[121 120 153 122 126 125 146] result: 153, 146

[139 131 102 153 136 124] result: 153, 139

[155 129 128 133] result: 155, 133

[142 138 130 127 100 129] result: 142, 138

[121 128 112 141 128 149] result: 149, 141

[[115 121 131 142 111]
 [129 139 121 129 127]
 [108 131 155 136 120]] result: 155, 142

[157 130 144 104 108 105 116] result: 157, 144

[139 130 125 155 113] result: 155, 139

[143 154 140 152 115] result: 154, 152

[[156 131 133 138 121]
 [149 131 128 141 134]] result: 156, 149
---
135,101,146,105,135 -> 135, 135

106,129,130,128,101,126,137 -> 106, 137

144,146,103,124,134 -> 144, 134

129,129,157,118,133,125,138
127,134,143,132,125,130,112
128,135,123,135,129,135,122
-> 129, 122

106,125,131,132,126,120
132,145,145,131,128,143
118,136,133,130,144,134
-> 106, 134

144,128,125,106 -> 144, 106

131,152,117,127,146,123,128 -> 131, 128
---
[[126 138 125 141 137 134 122 133 133 141 123 124 141 139 139]
 [131 132 122 137 131 121 127 131 130 139 129 128 136 138 133]
 [124 131 130 144 134 128 130 126 121 146 124 129 139 133 138]
 [124 130 127 139 135 128 126 131 126 141 122 125 135 133 139]
 [124 136 126 134 136 138 124 125 137 141 122 116 148 132 145]
 [127 121 134 134 126 125 136 123 114 131 131 140 119 121 123]
 [135 116 133 128 118 110 140 125 111 123 138 145 109 118 110]
 [130 122 134 132 126 119 139 124 114 129 135 143 117 123 118]
 [127 122 134 122 129 132 127 128 113 122 126 133 119 122 122]
 [142 129 129 119 119 104 129 134 123 125 130 121 137 126 119]] => 131

[[128 128 125 131 131 130 126 129 125 126 126 136 122 125 132]
 [128 129 124 127 132 145 129 134 127 128 138 113 133 125 131]
 [128 129 134 126 126 117 127 128 127 129 136 122 132 130 130]
 [128 128 117 125 123 127 122 131 128 127 137 117 121 125 125]
 [122 129 123 128 129 136 127 129 129 129 126 103 130 125 131]
 [127 127 136 128 131 118 130 126 133 129 125 120 128 123 132]
 [124 127 135 131 127 126 127 130 127 128 123 135 135 128 127]
 [131 130 120 127 129 129 126 129 129 125 120 113 129 128 130]
 [129 128 123 125 127 132 126 125 125 128 117 130 136 131 130]
 [128 126 127 131 125 126 128 132 127 127 117 111 125 124 130]
 [128 127 114 126 123 138 121 128 129 131 138 134 126 131 130]
 [124 130 132 125 129 142 122 126 125 128 133 123 139 127 127]] => 128

[[109 127 128 138 119 116 140 123]
 [124 130 128 122 144 115 120 110]
 [122 129 140 131 102 144 136 155]
 [121 124 119 132 124 115 123 107]
 [105 131 129 131 114 137 146 150]] => 124

[[143 128 121 114 138 127 132 130 126 149 141]
 [101 124 130 142 133 131 139 126 117 113 135]
 [151 128 121 109 140 127 132 132 131 153 141]
 [103 124 126 143 136 132 138 124 108 115 138]
 [105 125 133 141 128 131 135 127 126 111 128]
 [105 124 134 140 130 132 137 128 123 111 130]
 [140 127 122 116 138 127 133 131 126 146 141]
 [103 123 130 141 136 133 140 126 113 114 137]
 [140 126 123 116 136 129 131 131 126 142 137]
 [137 126 123 118 136 128 132 131 125 141 139]
 [111 125 137 137 126 131 134 130 133 111 125]] => 101

[[135 116 129 125 129 147 130 129 134 141]
 [136 121 130 129 134 121 130 135 128 127]
 [126 124 128 134 121 130 139 132 121 118]
 [121 146 123 124 131 137 135 122 120 114]
 [128 122 125 130 115 115 124 113 131 120]
 [125 135 130 132 114 105 115 120 129 132]
 [126 125 126 126 116 119 135 128 125 119]
 [132 131 129 128 127 107 125 139 132 120]
 [132 118 131 128 141 129 124 123 125 137]
 [112 127 124 134 126 156 123 133 124 141]
 [123 141 129 133 120 125 125 130 131 139]] => 136
---
[[132 131 123 122 139 133 132]
 [127 128 109 122 156 124 133]
 [148 149 137 142 150 129 127]] >> 132

[[132 123 151 143 118 141 138]
 [118 138 122 135 121 128 132]
 [130 115 132 142 111 132 115]] >> 132

[[124 151 109 152 149 127 129]
 [156 150 109 126 151 138 145]
 [144 148 109 131 151 129 129]] >> 124

[[126 133 144 110 131 125]
 [121 130 146 106 135 119]
 [134 133 105 137 120 134]] >> 126

[[124 124 113 132 106]
 [133 121 110 136 115]
 [120 125 112 127 102]] >> 124

[[128 125 128 126 125 129 129]
 [133  99 115 136 140 142 123]
 [132 118 119 140 145 134 121]] >> 128

[[128 124 130 133]
 [142 128 151 149]
 [131 147 103 145]] >> 128

[[122 153 153 136 122 133 118]
 [118 147 152 146 126 128 127]
 [127 150 153 140 125 130 120]] >> 122

[[130 102 124 129 128 134 125]
 [131 122 141 130 128 135 112]
 [128 114 115 128 128 128 139]] >> 130

[[127 140 128 140 135 117 128]
 [117 142 128 128 124 127 127]
 [128 135 131 123 138  98 133]] >> 127
---
125	154	106	152 -> 125
141	133	124	135	118	144	101 -> 141
116	105	150	147	111	133	113 -> 116
123	120	145	124	126	155	135 -> 123
109	116	100	113	118	100 -> 109
105	119	140	139 -> 105
---
[136 103 118 108 135 110 118] | 118, 136

[[128 127 127 128 127 126]
 [128 127 128 156 127 126]] | 126, 128

[135 127 104 129 117] | 117, 135

[117 112 110 129 152] | 152, 117

[[106 117 139 136 107 131]
 [127 136 128 130 112 117]] | 131, 127

[105 104 133 113 102 118] | 118, 105

[127 130 121 152 122] | 122, 127

[[135 147 140 148]
 [120 137 101 124]
 [123 130 144 130]] | 148, 123
---
Q:
array([[118, 125, 138, 155, 130],
       [133, 124, 136, 135, 121],
       [124, 120, 130, 141, 105]])
A: 124

Q:
array([[113, 133, 121, 135],
       [127, 123, 112, 119],
       [141, 114, 155, 119]])
A: 123

Q:
array([[131, 120, 131,  98, 112],
       [131, 147, 130, 108, 139],
       [131, 138, 130, 153, 120]])
A: 147

Q:
array([[126, 150, 128, 150, 119],
       [131, 157, 134, 154, 125],
       [117, 142, 110, 103, 136]])
A: 157

Q:
array([[126, 100, 139, 109, 134, 120, 123],
       [121, 100, 137, 113, 135, 120, 123],
       [123, 100, 138, 110, 135, 120, 123]])
A: 100

Q:
array([[124, 119, 128, 134, 121, 119, 122],
       [107, 121, 109, 129, 123, 103, 139],
       [118, 139, 124, 127, 108, 118, 110]])
A: 121
---
153  133  152  156   98  135  144 out 153

155  127  106  109  126 out 127

122  131  141  130  117  132
136  130  101  130  129  129
out 136

125  123  116  125  151  125  145
119  124  129  122  115  125  132
out 145

152  117  110  140  118  133  112 out 140

124  157  125  116  124  129  126 out 129

125  100  121  137  132  136 out 136

134  154  115  127 out 134
---
[[126 130 128 140 127 129 130 128 127 130 131 141 121 135 122]
 [122 123 141 118 127 133 137 122 117 117 130 139 117 119 116]
 [128 120 130 144 132 120 132 130 112 140 128 139 116 123 131]
 [125 131 131 113 131 130 122 135 125 118 122 123 132 136 122]
 [131 120 129 118 121 106 140 125 117 123 134 135 124 131 113]
 [140 114 129 123 115 113 130 128 105 120 136 138 112 118 111]
 [132 131 133 136 124 115 130 135 126 133 125 125 131 122 129]
 [141 132 128 131 126 117 133 132 138 125 139 134 121 120 122]] -> 126

[[151 127 139 116 145 134]
 [123 120 141 118 142 119]
 [133 124 141 114 136 105]
 [129 114 131 133 140 152]
 [128 127 133 111 129 111]] -> 151

[[123 131 123 126 127 134 131 132 143 124 133 128 114 132]
 [121 124 139 108 134 124 113 109 135 135 106 137 113 115]
 [135 122 131 143 133 112 134 144 114 130 148 115 141 140]
 [131 122 130 121 130 123 124 125 130 129 122 123 125 127]
 [100 106 142 119 140 108 120 114 125 136 116 121 112 113]
 [131 128 128 131 132 124 130 131 128 127 131 124 128 130]
 [131 132 134 124 132 129 119 122 122 127 123 128 132 119]
 [142 130 131 129 128 124 126 131 115 129 129 121 144 130]
 [134 113 137 130 133 106 126 132 115 136 131 116 139 132]
 [110 116 124 134 131 123 137 126 133 125 128 123 119 121]
 [101 110 138 111 136 116 119 109 140 137 107 134 100 113]
 [109 105 128 131 127 109 141 133 125 136 128 119 120 140]] -> 123

[[103 129 133 139 138 126 127 113]
 [109 128 119 134 139 119 129 114]
 [139 144 126 111 118 139 150 137]
 [111 128 138 111 142 135 145 114]
 [134 130 132 117 119 151 149 142]
 [145 147 119 121 133 152 142 137]
 [138 147 118 125 138 155 142 140]
 [137 124 124 114 122 152 149 144]
 [121 125 130 123 109 119 131 139]
 [130 125 139 124 114 122 128 131]
 [127 139 124 130 135 116 126 122]
 [123 131 114 136 130 122 126 123]] -> 103

[[136 123 130 119 125 129 129 132 125 118]
 [148 135 126 109 130 132 127 131 123 120]
 [140 139 130 123 125 126 134 120 129 134]
 [118 149 134 129 126 125 125 123 128 124]
 [123 125 124 134 132 126 122 136 126 129]
 [128 130 126 120 128 126 127 121 130 123]] -> 136

[[118 138 158 143 144 140 140 130 108 124 145 128 123 121 113]
 [131 124 134 137 144 120 123 131 126 133 126 138 132 123 131]
 [118 113 130 116 144 132 119 119 130 123 125 131 132 143 130]
 [114 111 130 113 144 133 117 116 129 123 125 131 133 145 132]
 [146 123 123 135 144 125 137 149 135 128 128 134 129 125 117]
 [128 116 128 122 144 129 126 130 132 124 126 132 131 137 126]
 [128 127 138 138 144 125 127 131 122 131 130 136 130 122 127]
 [121 113 129 118 144 131 121 123 130 123 125 131 132 141 129]
 [117 112 130 115 144 132 119 119 129 123 125 131 133 143 130]
 [134 122 129 136 144 116 119 132 129 134 121 140 133 124 135]
 [125 131 144 140 144 129 131 131 117 129 135 134 127 122 123]] -> 118
